Named moves (each a turn or a mirror), then the moves between two rows, first move first; the first pair answered
move Saz:
-1.94 -0.36 +0.26 -3.60 -2.22 +1.79 -0.66 +1.85 -1.27 +3.10 +0.68 +3.48 +2.23 +0.19 -0.69 -3.04 +0.64 +2.44 -0.67 +1.20 +1.23 -2.37 |-> +3.49 -0.20 -0.45 +0.13 +1.91 -3.98 +1.80 -0.29 +0.99 -2.91 -0.88 -1.09 -3.10 -1.15 -1.22 +2.74 +0.36 -0.65 +1.10 +1.62 -1.85 +2.09
-0.93 -0.86 +0.35 -0.19 +0.43 +1.22 -2.17 -0.18 +0.85 -0.66 +0.61 +1.66 +1.52 -1.12 +0.68 -0.77 +1.23 +1.72 +0.99 -0.95 -1.73 -0.61 |-> +0.58 -0.87 +0.01 +0.37 +1.47 -0.08 -1.67 -0.51 +1.55 -1.97 +0.20 +0.54 +0.23 -1.57 +0.58 +0.70 +1.06 +0.87 +1.55 -0.92 -1.89 +0.48
+0.09 +3.60 -0.58 +3.95 +1.91 -1.66 -0.23 -2.44 -3.75 +0.14 +3.70 -2.72 -1.25 +2.11 -0.82 -2.68 +0.11 +0.35 +2.20 -3.03 +2.93 +1.93 |-> -0.70 +3.61 -0.76 +3.27 +1.24 -0.75 -0.76 -1.95 -3.98 +0.84 +3.99 -2.05 -0.34 +2.40 -0.79 -3.41 +0.05 +1.01 +1.77 -2.92 +3.36 +1.27
-0.55 +1.58 -0.28 -0.22 -0.47 +0.14 -0.33 -0.28 -0.38 +0.26 +0.59 +0.33 -0.43 +0.63 +0.08 -1.26 -0.49 -0.09 +0.80 -0.52 +1.06 -0.27 |-> +0.40 +1.35 -0.39 +0.31 +0.04 -0.45 +0.00 -0.58 -0.14 -0.44 +0.40 -0.47 -1.13 +0.10 -0.13 -0.52 -0.64 -0.69 +1.13 -0.23 +0.56 +0.34
move ramap:
-0.94 -2.96 +0.30 +1.91 +2.00 -1.39 -0.46 +0.63 -0.56 -2.45 +1.06 +0.74 -1.68 +3.19 +0.99 -1.41 -2.95 -3.04 -2.39 +0.04 +1.07 +3.43 |-> +0.95 -2.25 -0.62 -0.59 +2.52 -2.90 +0.30 -0.02 +0.48 -2.77 +0.09 +0.72 -4.65 +1.40 +0.06 -0.26 -1.03 -3.15 -0.85 +1.59 -0.30 +3.42
+1.39 -1.36 -2.24 -3.68 -0.56 -0.69 -0.46 +2.10 +1.43 -0.56 -0.01 +1.10 +0.80 -1.51 -1.12 +3.24 +2.43 +0.80 -0.64 +0.41 +0.62 -1.90 |-> -0.95 -2.16 -1.21 -0.86 -0.77 +0.97 -1.11 +2.31 -0.12 -0.32 +1.00 +1.55 +4.14 +0.15 -0.15 +1.64 +0.31 +0.84 -2.57 -1.42 +2.15 -1.93
+2.57 +0.24 -0.11 +1.86 +2.65 -2.39 -0.02 -0.61 -0.65 -1.23 -0.20 -0.67 -0.54 +1.14 -0.65 -0.16 -1.64 -0.29 +0.55 +0.11 -1.08 -1.05 |-> +2.15 +0.24 +0.14 +2.57 +2.46 -1.57 -0.55 -0.43 -0.81 -1.16 -0.20 -0.48 +0.03 +1.37 -0.50 -0.47 -1.89 -0.20 +0.09 -0.19 -0.76 -0.98
-1.02 -3.60 -0.98 -1.22 +0.39 +0.89 -0.41 +1.38 +1.33 -1.30 -1.41 +1.44 +2.41 -0.58 +1.11 +1.28 +1.32 -0.65 -1.58 -0.36 +0.37 -0.72 |-> -0.19 -3.54 -1.30 -2.10 +0.65 +0.30 -0.03 +1.37 +1.60 -1.81 -1.52 +1.63 +1.65 -1.23 +0.94 +1.75 +1.74 -0.48 -1.26 +0.42 -0.13 -0.54
move futu:
-2.51 +0.95 -0.78 -1.69 -0.03 +1.01 -1.04 -0.06 -1.82 +1.55 -0.28 +1.62 -0.24 +1.40 -0.66 -2.63 -1.22 +1.97 -1.39 -2.07 +2.53 -1.59 |-> -1.06 +2.27 -0.57 +0.65 +1.81 -0.65 -0.67 -1.95 -2.34 -0.62 +0.22 -0.26 -1.83 +1.12 -0.78 -1.69 -2.28 +1.01 -0.53 -2.51 +2.91 +0.86
-0.31 +1.77 -1.56 -7.38 -2.22 +2.02 -1.03 +0.87 +0.07 +4.08 +1.42 +2.97 -2.65 -0.97 -0.86 -2.61 +3.63 +2.69 +2.72 +1.91 +0.04 -3.24 |-> +0.06 +4.27 -1.10 -3.86 -0.29 +1.60 -1.28 -2.18 -2.84 +2.91 +4.39 +1.15 -4.54 +0.39 -0.96 -3.77 +1.65 +2.94 +4.63 +0.51 +2.48 -1.21
-0.57 -4.56 +0.26 +0.50 +0.05 -0.30 +1.99 +0.71 +4.30 -1.54 -1.00 +0.37 +1.76 -1.35 -0.95 -0.09 +2.99 -1.15 -4.02 +0.53 -5.23 -1.78 |-> -3.18 -3.19 +0.67 -0.62 -0.90 +2.39 +0.91 +0.89 +2.17 +1.20 +1.14 +1.74 +3.37 -0.41 -0.77 -3.78 +2.69 +0.15 -3.46 +0.04 -2.63 -4.00
-0.83 -2.27 +1.23 -4.87 -1.98 +1.26 -0.39 +0.99 +2.20 +0.42 -0.12 +2.10 +1.57 +1.40 -1.43 +0.98 +1.70 +1.41 -0.49 +1.77 -0.62 -2.25 |-> -2.06 -0.03 +1.54 -3.30 -1.44 +2.05 -1.09 -0.79 -0.64 +1.77 +2.28 +1.88 +1.23 +2.88 -1.48 -1.69 +0.54 +2.42 +0.85 +0.22 +1.65 -1.85

Between the rows of a pair lie two moves.
+0.29 -2.30 +1.02 -2.09 -1.94 -0.15 -0.83 +2.69 +1.90 +1.08 -2.04 +1.55 +2.19 +0.89 -0.66 +0.36 +1.22 -1.60 -1.61 +2.01 -0.46 -0.89 |-> -0.87 +1.12 +1.76 +1.30 -0.26 +0.73 -1.73 -0.70 -2.19 +1.32 +2.00 +0.09 +1.13 +2.59 -0.74 -3.31 -0.98 -0.42 +0.71 -0.26 +3.21 +0.71 -> futu, futu
+1.69 -0.40 +0.12 -0.18 -0.22 -1.36 +0.31 +0.44 +1.34 -2.62 -1.08 -1.21 -1.67 +0.55 -0.14 +1.38 +0.14 -0.90 +0.22 +0.82 -0.66 +0.50 |-> -1.02 +0.93 +0.27 +0.14 -1.05 +1.24 -0.60 +0.22 -1.33 -0.21 +1.15 +0.07 +0.16 +1.83 +0.08 -2.58 -0.55 +0.64 +0.75 -0.61 +2.22 -0.37 -> Saz, futu
-1.42 -0.86 +0.75 +0.55 -1.28 +1.81 -0.27 +0.54 -0.74 +0.18 +0.04 +0.01 +2.37 +0.59 +0.62 +0.09 -0.86 +0.22 -1.33 -0.97 +0.25 -0.30 |-> +1.06 -0.52 +0.13 +1.39 +0.53 -0.71 +0.59 -0.13 +0.41 -1.73 -0.90 -1.65 -0.39 -0.27 +0.33 +2.45 -0.50 -0.78 -0.25 -0.11 -1.32 +1.35 -> Saz, ramap
-1.23 +1.74 -0.50 +1.89 +1.31 +0.04 +0.17 -0.40 +0.33 +0.00 -0.44 -1.08 +1.15 +1.44 -0.55 -1.20 -1.41 +1.74 -0.58 -0.47 +1.40 +0.51 |-> +0.61 +1.44 -1.14 -0.68 +1.21 -1.32 +0.99 +0.11 +2.08 -0.10 -1.43 -1.19 -1.00 -0.31 -1.49 +0.43 +0.23 +1.43 +0.28 +0.80 -0.46 -0.10 -> ramap, futu
+0.09 -1.55 -0.51 -0.95 +0.18 -0.09 -1.17 -1.57 -0.28 +0.04 -1.42 -1.23 +2.21 +0.87 +0.37 -1.04 -1.14 -0.32 -2.09 -1.67 +2.26 +0.51 |-> +1.80 -1.25 -1.02 -1.28 +1.24 -1.51 -0.45 -1.64 +0.76 -1.00 -1.91 -2.04 -0.05 -0.21 -0.02 +0.42 -0.64 -0.85 -1.02 -1.02 +1.13 +1.22 -> Saz, ramap
-3.00 -2.09 -1.18 -3.24 -1.79 +3.14 +1.21 +2.20 +0.78 +0.06 -2.35 +6.03 +1.91 -0.12 +1.48 -1.51 +0.75 +2.24 -1.57 +0.44 +1.10 -2.30 |-> -1.76 -2.77 -0.09 +4.15 +0.97 +0.80 +2.19 +1.11 +0.78 -4.43 -2.72 +2.63 +2.53 +1.24 +2.51 +1.35 -2.62 -0.58 -3.10 -1.66 +0.45 +1.86 -> Saz, ramap
+0.88 -1.02 -1.17 -0.85 +0.83 +2.66 -3.93 -2.81 -1.60 +2.94 +0.29 +0.76 +1.84 +0.40 -0.38 -3.54 +1.69 +1.30 -2.10 -0.64 +2.11 +1.45 |-> +3.39 +0.22 -1.77 +0.08 +3.19 -0.01 -2.90 -4.29 -1.41 +1.21 +0.05 -1.06 -1.49 -0.51 -1.26 -2.17 +2.06 +0.74 -0.14 -0.13 +1.47 +3.45 -> futu, ramap
-0.45 +4.56 -3.69 +3.29 +3.03 -1.40 -0.90 -1.47 -0.42 +0.10 +0.79 -1.61 -0.26 +1.39 +0.32 +0.06 -3.02 +1.60 +2.91 -0.24 +0.01 -0.01 |-> -3.01 +2.24 -3.44 +0.09 +0.16 +1.16 -1.78 +1.21 +0.21 +3.16 -0.24 +1.64 +3.51 +1.55 +0.73 -1.54 -2.01 +2.63 +0.42 +0.13 -0.14 -3.39 -> futu, Saz
-2.63 +0.85 +0.01 -3.10 -0.38 -0.18 +0.75 -0.84 -0.46 +2.35 +1.46 +0.10 -1.36 +2.68 -1.34 -1.89 -0.48 +0.76 +2.00 +2.60 +1.29 -1.41 |-> -3.29 +0.15 +0.97 +1.70 +0.77 -0.31 +0.85 -1.29 -1.19 +0.18 +1.77 -1.36 +0.81 +4.12 -0.38 -1.41 -2.95 -0.38 +0.27 +0.68 +1.63 +0.26 -> Saz, ramap
+1.32 +0.41 -0.38 +2.16 +2.63 -2.21 +2.26 -1.02 +1.10 -1.56 +0.29 -1.52 -2.62 -0.89 -0.94 +0.85 -1.11 -0.19 +0.52 -1.77 +4.12 +0.73 |-> -1.71 +0.02 +0.20 +1.97 +0.88 +0.88 +1.17 +0.19 -0.22 +0.46 +1.57 +0.46 +0.97 +0.38 -0.19 -2.01 -1.45 +0.92 -0.79 -2.69 +5.81 -0.88 -> ramap, Saz
+3.66 +0.98 +0.53 +1.00 +1.79 -2.63 +1.19 -2.51 +0.26 -2.63 +0.36 -2.34 -2.71 -0.88 +0.02 +3.12 +0.86 -0.15 +1.79 +1.22 -2.10 +2.72 |-> -0.63 +2.96 +1.33 +1.47 +0.33 +1.48 -0.75 -3.09 -3.79 +1.10 +4.01 -0.31 +0.39 +1.46 +0.64 -2.96 -0.39 +1.87 +2.07 -0.92 +2.42 +1.09 -> Saz, futu
+1.31 +3.68 -0.03 -1.71 +2.74 +0.38 +2.65 -1.94 -3.98 -2.48 -0.22 +0.35 -4.28 -1.31 -0.67 -0.59 +0.07 -1.04 +1.65 -2.02 -1.23 +0.43 |-> +0.72 +4.30 -0.11 -1.23 +2.85 +1.12 +2.54 -2.36 -4.89 -1.75 +0.56 +0.66 -3.59 -1.24 -0.86 -1.46 -0.43 -0.42 +1.51 -2.62 -0.47 +0.16 -> Saz, futu
+2.08 +1.43 +0.29 -4.18 +0.65 +2.70 +2.53 +1.25 +0.65 +0.74 +0.62 +1.73 -1.40 +0.11 -2.45 +2.17 +0.89 +0.52 -1.00 +0.15 +0.29 -1.08 |-> +0.08 +0.84 +1.63 -0.85 +0.41 +4.05 +1.97 +1.22 -1.07 +0.30 +1.31 +1.85 +1.85 +1.97 -1.59 +1.15 -1.54 +0.07 -2.96 -1.94 +1.67 -0.92 -> Saz, ramap
+2.77 -0.56 -1.67 -4.13 -0.58 +1.74 +0.89 +0.60 +0.41 +1.71 -2.62 +2.43 +0.21 -1.86 -0.53 -0.52 +2.46 +1.19 +1.04 +1.75 +0.59 -3.14 |-> +0.40 -1.54 +0.73 +2.56 -0.31 +3.01 +0.31 +0.57 -1.12 +0.48 -1.19 +1.78 +4.87 +1.26 +1.17 -1.41 -1.63 +0.56 -2.05 -1.31 +2.30 -1.87 -> Saz, ramap
+3.05 -3.15 +0.52 -3.21 -0.88 +0.87 -1.21 +1.80 +2.75 +3.96 -0.76 +2.18 +4.17 -1.79 +0.33 +2.17 +2.96 +3.37 -1.08 +2.73 +0.72 -1.32 |-> +6.37 -0.18 +0.24 +1.53 +2.98 -3.24 -0.11 -2.02 +1.70 -0.08 +0.92 -2.02 -0.77 -2.18 -0.15 +3.98 +1.19 +1.88 +1.64 +1.68 +0.78 +3.21 -> futu, Saz
-0.13 +1.27 +1.30 +2.30 +0.44 +0.19 +0.15 -3.10 -2.05 -0.76 +1.37 +0.55 +2.29 +0.09 +0.72 -0.36 -1.88 +0.72 +0.06 -2.86 +0.50 +2.40 |-> -0.40 +1.78 +0.26 -2.78 -1.24 +1.34 -0.15 -2.53 -1.78 +2.03 +1.20 +2.52 +1.40 -1.31 +0.31 -1.73 +0.42 +2.45 +1.40 -1.14 +0.37 -0.30 -> ramap, Saz
+0.23 -1.78 +1.17 +1.34 -0.13 +0.91 -1.71 -0.48 -1.54 -1.20 +0.46 +1.33 +1.98 +1.48 -0.86 -0.90 -1.16 -0.34 -1.49 +0.24 +1.31 -1.25 |-> +1.51 -2.14 +0.99 +1.05 +0.12 -0.23 -0.95 +0.03 +0.02 -2.49 -1.12 +0.76 +0.75 +0.75 -0.93 +1.25 -0.70 -1.27 -1.65 +0.92 -0.08 -0.74 -> Saz, futu
+1.25 +2.38 +0.47 -1.72 +3.72 -2.97 -1.03 -1.13 -0.24 -0.46 -1.26 -1.34 -1.24 -2.32 +0.16 +3.08 -0.64 -1.09 +3.53 -1.01 +2.52 +1.81 |-> -1.92 -0.15 +2.47 +1.04 +1.82 +0.08 -1.57 +1.11 -0.52 +0.21 -1.79 +0.07 +5.13 -0.37 +1.90 +1.78 -2.62 -1.39 -0.54 -3.08 +3.12 +0.64 -> futu, ramap
-0.16 +2.03 -0.98 -1.68 -0.21 +1.16 -0.80 -1.52 -0.43 +2.59 +1.91 +1.39 -1.61 -1.17 -1.06 -2.20 +0.31 +0.88 +2.59 +0.71 +1.15 -0.54 |-> -1.10 +1.37 +0.05 +2.92 +0.42 +1.41 -0.84 -1.57 -1.43 +0.86 +2.53 +0.38 +0.60 +0.59 +0.07 -2.19 -1.96 -0.23 +0.45 -0.78 +1.94 +1.30 -> Saz, ramap
+1.28 -2.05 +0.77 +0.32 +1.41 +1.30 -0.96 -2.02 -0.54 -1.56 -0.85 -2.91 -0.33 +1.70 +0.48 -0.18 +1.35 -1.59 +2.18 -1.41 -0.21 +1.03 |-> +0.98 -1.93 +0.02 -2.64 +0.69 +1.91 -0.83 -1.65 -0.30 -0.16 -1.00 -1.82 -0.71 +1.03 -0.08 -0.74 +2.69 -1.15 +2.78 -0.55 +0.07 -0.46 -> Saz, ramap
+3.19 +1.40 +0.09 -1.48 +0.32 -2.83 +2.01 -2.04 -0.57 -0.02 -0.32 -1.08 -2.90 -1.05 -1.27 +1.91 +0.55 +0.56 +2.37 +0.74 -0.57 +2.05 |-> +1.37 -0.01 +0.28 -4.87 -2.11 -0.47 +1.27 +0.27 +0.14 +2.51 -1.39 +1.68 -0.44 -1.12 -1.10 +0.51 +1.82 +1.24 +1.23 +1.45 -0.51 -0.86 -> futu, futu
+0.20 +0.31 -0.66 +1.74 +1.23 +2.00 +1.23 -0.39 -1.56 +0.02 +1.55 +0.80 -2.91 -5.50 -0.87 +0.11 +0.75 -2.00 +1.19 +1.08 +1.15 +1.53 |-> -0.02 -0.45 +0.06 +3.87 +1.49 +1.80 +1.35 +0.02 -0.99 -0.94 +1.07 +0.22 -1.79 -5.06 -0.10 +0.84 -0.46 -2.77 -0.12 +0.31 +0.81 +2.49 -> ramap, futu
-0.85 +0.26 -0.10 +3.66 +1.67 -1.96 +0.31 -3.44 -1.14 -1.89 +1.27 -4.06 -0.37 +1.25 -1.44 +1.20 -2.39 -0.82 -1.13 -0.30 +0.48 +1.68 |-> +0.12 +1.23 -1.91 -3.35 +0.20 -2.03 +0.56 -2.90 -0.20 +0.86 +0.70 -2.16 -3.69 -0.96 -2.72 +0.94 +1.02 +0.38 +1.60 +2.52 +0.09 -1.01 -> Saz, ramap
